(in the rows, 128 means zero)
Rotation paths and how fast each direction turns (deg/step)
Each turn is a multiple of 5 degrees from 10 to 175, or 0.
Each row of a path follows its step; steps can be skipped.

step 0: [131 124 131 130 139 131 136 130 125 129 130 120 121 117 128 133 128 132
 135 118 119 134 126 137 119 128 121 124 136 131 122 130 133 134 122 135
 129 137 122 128 132 128 127 125 132]
step 1: [131 121 130 126 129 127 127 126 127 134 131 133 135 126 125 136 130 130
 123 125 124 135 127 124 133 131 123 134 117 117 124 142 134 135 121 136
 124 121 119 120 123 128 128 127 135]
step 2: [125 122 133 125 132 128 131 134 133 122 138 131 122 125 127 131 133 129
 132 117 142 118 119 129 131 124 132 131 127 129 132 138 134 120 127 125
 131 122 129 127 118 120 128 123 134]
step 3: [128 123 124 117 135 134 129 133 130 132 138 126 131 129 125 125 124 119
 139 127 128 134 137 125 141 133 134 116 128 128 131 127 130 132 133 124
 136 127 129 131 122 130 122 133 135]
step 4: [131 136 129 128 120 141 119 128 126 140 126 128 124 126 132 126 127 137
 135 127 137 132 136 133 130 125 126 126 120 126 139 135 131 126 130 131
 129 122 136 129 125 131 120 133 118]
step 5: [127 141 135 135 132 136 130 129 136 129 131 123 127 126 123 123 135 138
 137 130 135 125 130 120 124 134 121 120 136 131 120 127 124 135 131 121
 130 124 126 119 130 131 129 124 122]
step 6: [143 131 118 130 129 129 125 122 134 130 127 139 142 128 124 120 131 132
 124 130 132 129 125 131 125 131 131 119 124 131 120 127 123 132 117 127
 125 125 125 129 133 120 120 129 129]
step 7: [136 130 133 131 132 127 132 127 133 126 134 119 128 117 124 126 136 131
 126 126 122 130 127 136 119 116 129 132 127 140 122 124 134 115 125 131
 123 121 127 134 126 129 123 133 129]
step 8: [128 128 121 129 134 120 128 134 134 135 139 124 122 122 122 129 125 141
 122 133 119 133 128 124 133 128 131 123 128 122 130 128 134 131 125 131
 123 131 116 126 131 133 135 134 137]
step 9: [128 121 129 126 134 134 126 125 124 124 136 139 114 120 134 123 135 132
 119 123 128 130 121 134 129 120 135 127 121 118 131 135 126 133 121 132
 132 128 136 123 128 130 130 126 127]
step 10: [123 121 132 132 141 129 129 124 130 126 133 131 131 120 128 121 129 124
 134 121 119 127 131 118 136 125 125 128 127 129 127 135 136 135 134 117
 133 128 129 134 115 128 131 124 122]
[129 129 128 128 127 129 128 126 129 129 124 127 130 126 128 127 126 126
 127 128 130 127 128 130 127 128 125 129 131 131 124 129 129 130 126 129
 128 129 124 126 128 127 128 128 127]	60
[124 126 130 127 130 128 129 128 126 127 129 129 127 126 130 129 124 129
 125 127 128 128 129 128 129 129 131 128 126 129 127 130 131 128 127 128
 127 129 126 128 127 128 126 125 129]	45
[127 129 128 125 126 131 128 127 128 131 130 128 124 128 129 126 128 130
 130 133 126 130 128 130 128 128 128 128 130 129 130 130 128 129 129 131
 129 132 128 127 129 128 130 128 127]	80
[130 129 131 128 129 127 130 128 125 129 129 130 128 126 127 128 128 125
 130 131 127 130 130 124 128 130 130 129 129 128 125 127 128 129 130 128
 130 126 126 128 127 129 131 130 128]	155

step 0: [126 122 131 121 111 121 135 129 127 130 124 134 128 135 120 126 126 130
 129 128 119 125 126 131 130 128 126 135 132 132 134 133 134 123 114 132
 128 133 130 132 133 129 125 125 123]
step 1: [132 130 123 135 126 125 127 132 128 132 133 135 129 143 135 135 132 130
 130 129 127 124 118 129 129 120 137 121 122 127 132 129 125 132 120 132
 129 139 126 130 130 126 119 129 124]
step 2: [129 129 127 132 124 131 124 126 120 141 126 132 126 130 125 135 123 124
 128 132 132 123 124 141 127 134 126 130 133 118 128 128 126 126 122 144
 128 129 132 121 124 131 128 124 131]
step 3: [131 132 128 125 130 126 127 127 128 138 129 122 136 132 127 129 116 128
 132 128 132 131 126 131 133 116 131 122 133 129 134 126 137 127 118 127
 123 131 123 116 133 125 138 131 128]
step 4: [136 134 130 124 131 137 132 123 127 129 126 127 129 126 135 139 121 125
 117 128 139 131 122 133 130 124 131 130 125 122 130 127 131 139 137 131
 125 132 118 127 127 134 125 128 125]
step 5: [124 131 132 122 119 121 133 126 128 125 117 128 136 124 128 133 124 132
 121 129 135 138 125 135 123 130 122 138 131 129 134 128 129 123 131 133
 128 120 125 124 130 121 138 128 123]
step 6: [126 131 128 132 132 122 132 127 134 117 133 126 139 131 127 130 130 131
 121 127 131 127 126 128 116 126 131 129 122 123 133 128 141 130 130 121
 130 137 120 126 134 120 124 130 121]
step 7: [125 132 132 125 126 129 129 131 117 117 123 133 128 131 125 130 125 127
 128 133 126 122 132 132 123 134 132 135 114 118 128 130 130 133 136 138
 137 127 134 125 123 122 127 125 127]
step 8: [126 126 131 126 126 114 129 127 130 120 132 129 134 131 122 122 129 126
 132 140 117 127 130 128 136 128 136 127 136 122 136 132 131 131 127 130
 125 129 130 119 132 118 134 125 132]
step 9: [128 133 136 121 135 135 134 127 129 128 131 125 125 132 131 116 131 131
 129 129 127 126 120 129 132 126 140 126 127 114 126 136 124 131 131 132
 128 141 128 127 125 127 120 129 130]
step 10: [128 130 131 124 129 129 126 119 119 131 124 138 129 124 121 120 123 128
 129 133 123 136 121 133 141 131 121 133 126 123 133 130 114 122 125 132
 132 129 126 129 129 124 131 126 126]
[130 128 131 127 128 129 124 127 129 132 129 125 130 126 129 129 127 129
 129 129 129 127 129 125 130 127 128 128 129 124 130 129 126 128 127 129
 130 129 128 129 128 128 129 128 131]	55
[130 131 128 128 128 129 128 126 126 131 129 130 125 130 129 128 129 129
 127 132 127 128 126 128 131 129 128 126 130 130 126 128 128 125 125 127
 129 129 128 127 127 128 127 131 128]	40
